One vector is turned by the same rotation once a step. Each row is the vector after some number of steps, and that number follows the row.
The counts run from 0 to 293.
128 117 134 125 109 89 111 99 108 92 84 86 123 90 92 96 105 138 97 119
 81 106 97 98 104 107 102 110 89 86 108 123 80 110 74 106 121 121 130
 106 111 83
21
99 104 135 110 115 112 109 108 115 79 100 90 104 129 83 99 117 104 91
 114 89 102 109 114 98 84 100 84 100 97 105 106 69 109 55 118 152 108
 104 114 102 101
250
108 93 126 110 93 82 134 86 89 96 94 74 108 130 97 97 119 69 95 93 90
 115 102 80 105 88 93 101 100 95 118 75 70 81 77 118 116 78 112 117 95
 101
131
109 115 120 108 107 105 115 106 110 73 90 96 103 89 113 75 121 114 104
 121 79 105 85 105 117 90 104 103 84 88 99 139 74 89 69 104 121 108 122
 116 118 73
51
127 118 140 115 108 87 110 94 119 85 91 95 116 85 100 97 111 131 106 102
 84 120 88 104 107 100 106 99 91 80 104 105 75 112 75 108 133 118 126
 110 105 77
24
118 111 143 123 104 90 112 100 127 84 75 81 127 110 101 92 106 115 90
 106 97 131 104 97 94 106 104 86 103 92 104 88 67 120 85 93 125 110 114
 123 100 115
2
112 115 133 115 100 78 132 101 83 92 69 88 128 85 95 101 104 115 109 100
 77 114 85 79 108 111 108 127 112 91 120 83 69 86 91 97 104 98 129 100
 112 89
172
103 110 118 114 107 96 117 127 88 77 82 88 118 93 92 87 106 132 97 121
 77 119 76 91 103 114 121 114 126 95 116 103 65 101 96 105 125 102 122
 108 126 85
201
109 106 140 104 99 99 126 90 129 88 87 94 112 120 111 92 118 88 102 107
 91 118 112 111 93 81 94 74 83 87 106 123 71 105 63 109 121 117 113 113
 85 101
273
108 116 123 118 87 115 110 106 103 70 101 93 125 108 114 76 125 117 113
 118 83 105 89 99 110 91 103 102 80 92 99 126 68 99 75 108 124 102 121
 117 126 79
46
114 107 111 107 108 119 119 125 112 84 97 96 129 114 105 98 105 97 87
 120 101 113 94 110 101 57 101 106 98 90 115 126 72 88 73 101 134 108 93
 117 107 73
65
115 102 125 109 121 110 104 112 113 68 75 86 113 105 98 104 102 101 99
 119 97 110 79 115 107 106 115 100 120 102 117 78 66 109 73 98 142 107
 97 119 123 81
215
115 102 115 104 120 110 110 114 117 75 101 92 112 104 113 89 117 94 98
 110 97 117 82 114 109 58 107 100 98 85 105 123 71 92 72 108 141 104 94
 123 109 73
63
120 103 133 121 95 83 121 95 77 92 82 72 132 99 94 98 109 106 102 101 88
 108 85 73 107 116 101 127 112 96 116 82 72 99 93 120 108 96 129 98 116
 85
168
105 100 133 102 124 104 114 111 128 80 85 92 98 106 92 91 111 100 84 135
 94 114 100 120 102 104 100 77 115 96 108 117 69 113 64 110 134 120 103
 110 98 96
242
103 109 123 120 109 102 111 117 83 70 81 76 123 98 95 81 115 123 101 124
 87 105 84 88 107 119 106 124 123 102 100 103 62 105 90 114 121 96 117
 102 130 94
197
110 100 129 116 101 110 113 112 111 86 114 85 118 140 81 103 104 111 89
 125 91 111 111 108 92 87 98 87 101 100 121 111 70 112 69 121 139 114
 106 113 108 98
252
101 98 125 113 116 110 110 112 115 76 91 84 105 131 88 97 112 104 90 123
 90 104 113 115 89 88 104 88 100 98 108 117 69 115 61 112 144 106 99 114
 103 103
249
106 110 132 107 93 93 120 100 104 102 106 84 112 129 90 78 116 104 77
 105 80 105 114 88 114 76 88 99 77 87 107 129 80 87 67 120 123 113 127
 116 103 97
286
104 98 132 102 103 89 143 94 95 103 75 84 115 128 92 101 110 68 84 98 97
 111 111 84 98 79 90 98 108 92 118 85 72 76 73 114 112 90 111 108 81 96
127
127 120 133 120 94 120 109 110 113 84 78 94 146 114 101 88 106 110 95
 112 107 101 99 102 104 81 98 105 85 95 103 109 73 105 67 102 125 116
 109 111 118 80
37
105 103 125 97 101 105 140 102 121 83 104 95 106 111 111 98 115 67 102
 125 99 118 96 112 110 67 88 87 105 95 116 106 65 77 81 109 120 100 87
 118 92 81
92
123 117 126 119 94 113 99 100 112 74 94 90 127 115 106 83 115 107 101
 103 95 100 88 99 117 86 102 102 73 93 102 101 74 99 64 100 132 107 115
 127 129 80
40
115 83 122 106 108 72 151 93 99 104 98 76 103 109 104 112 104 82 91 120
 84 127 101 99 90 83 95 99 113 90 134 116 75 85 89 117 108 93 109 105 77
 84
117
119 110 128 107 117 98 112 117 107 79 83 92 114 82 97 103 99 121 99 122
 88 118 71 105 113 114 115 104 132 93 117 90 67 107 89 107 128 113 110
 105 119 75
207
118 110 141 119 116 89 105 102 122 92 70 78 120 117 90 88 106 106 70 110
 100 117 104 91 109 109 102 94 95 95 104 90 76 113 72 92 128 116 118 125
 105 108
4
116 100 135 105 102 93 127 88 115 89 93 89 99 114 101 99 114 107 103 125
 72 108 111 110 94 102 102 80 88 92 118 135 79 108 60 119 116 120 129
 103 92 83
265
110 95 134 114 115 70 122 95 96 93 72 73 119 103 103 92 116 87 88 84 100
 136 90 83 99 83 101 119 115 83 105 84 67 96 96 107 120 86 108 112 91
 111
154
107 101 135 116 112 63 140 96 98 99 67 81 117 91 101 95 112 93 89 101 88
 134 97 88 99 88 98 120 114 83 113 100 67 91 102 97 108 93 114 106 84
 113
149
105 99 124 105 110 98 119 110 125 70 96 87 95 102 106 93 110 109 99 140
 77 122 90 116 100 115 108 76 113 103 111 119 64 114 81 110 128 116 111
 113 108 93
237
112 110 136 110 92 82 122 86 104 95 122 85 108 113 98 86 127 109 99 97
 75 114 102 91 115 77 89 100 77 81 105 127 76 89 78 128 125 109 126 117
 101 90
290
119 119 136 119 109 88 111 106 107 96 89 91 118 92 85 93 106 140 88 110
 80 109 94 95 111 105 104 106 90 84 105 115 82 103 72 107 127 119 138
 111 110 80
20
122 116 128 112 107 113 100 104 117 81 68 96 129 114 109 87 111 109 97
 96 98 108 93 104 101 79 112 101 80 88 100 108 77 102 61 93 133 111 115
 122 113 82
35
97 117 125 115 108 100 112 125 87 81 78 89 124 101 82 82 111 120 88 111
 88 103 83 86 121 110 104 121 119 98 105 85 65 91 85 103 129 99 117 109
 130 95
195
120 105 127 115 110 95 113 114 104 78 55 78 136 102 111 84 106 95 89 109
 105 126 76 87 104 108 109 114 122 99 110 87 64 107 95 92 113 99 106 116
 121 101
185
105 109 120 111 95 119 117 125 103 74 88 92 120 126 86 97 100 114 93 134
 86 102 93 102 103 112 110 92 109 110 125 94 68 102 72 97 131 107 112
 117 131 87
224
114 115 140 108 106 90 115 106 110 81 60 90 128 86 108 88 114 95 101 101
 105 122 77 92 117 106 103 112 122 92 103 71 62 99 92 97 116 102 107 112
 115 96
183
106 105 128 120 87 92 119 95 109 89 111 80 119 135 99 86 118 99 92 106
 81 114 115 93 104 72 95 104 70 89 114 125 74 98 76 106 125 106 112 127
 107 109
284
95 117 128 113 90 113 120 114 105 69 101 96 113 113 90 95 113 119 115
 136 79 99 96 110 104 117 104 88 109 108 115 95 60 105 77 109 130 104
 112 112 124 92
228
102 116 136 105 107 103 126 114 121 80 98 101 101 98 89 93 109 118 100
 144 84 108 94 116 114 117 97 79 117 102 114 108 65 104 75 112 125 123
 113 108 111 88
235
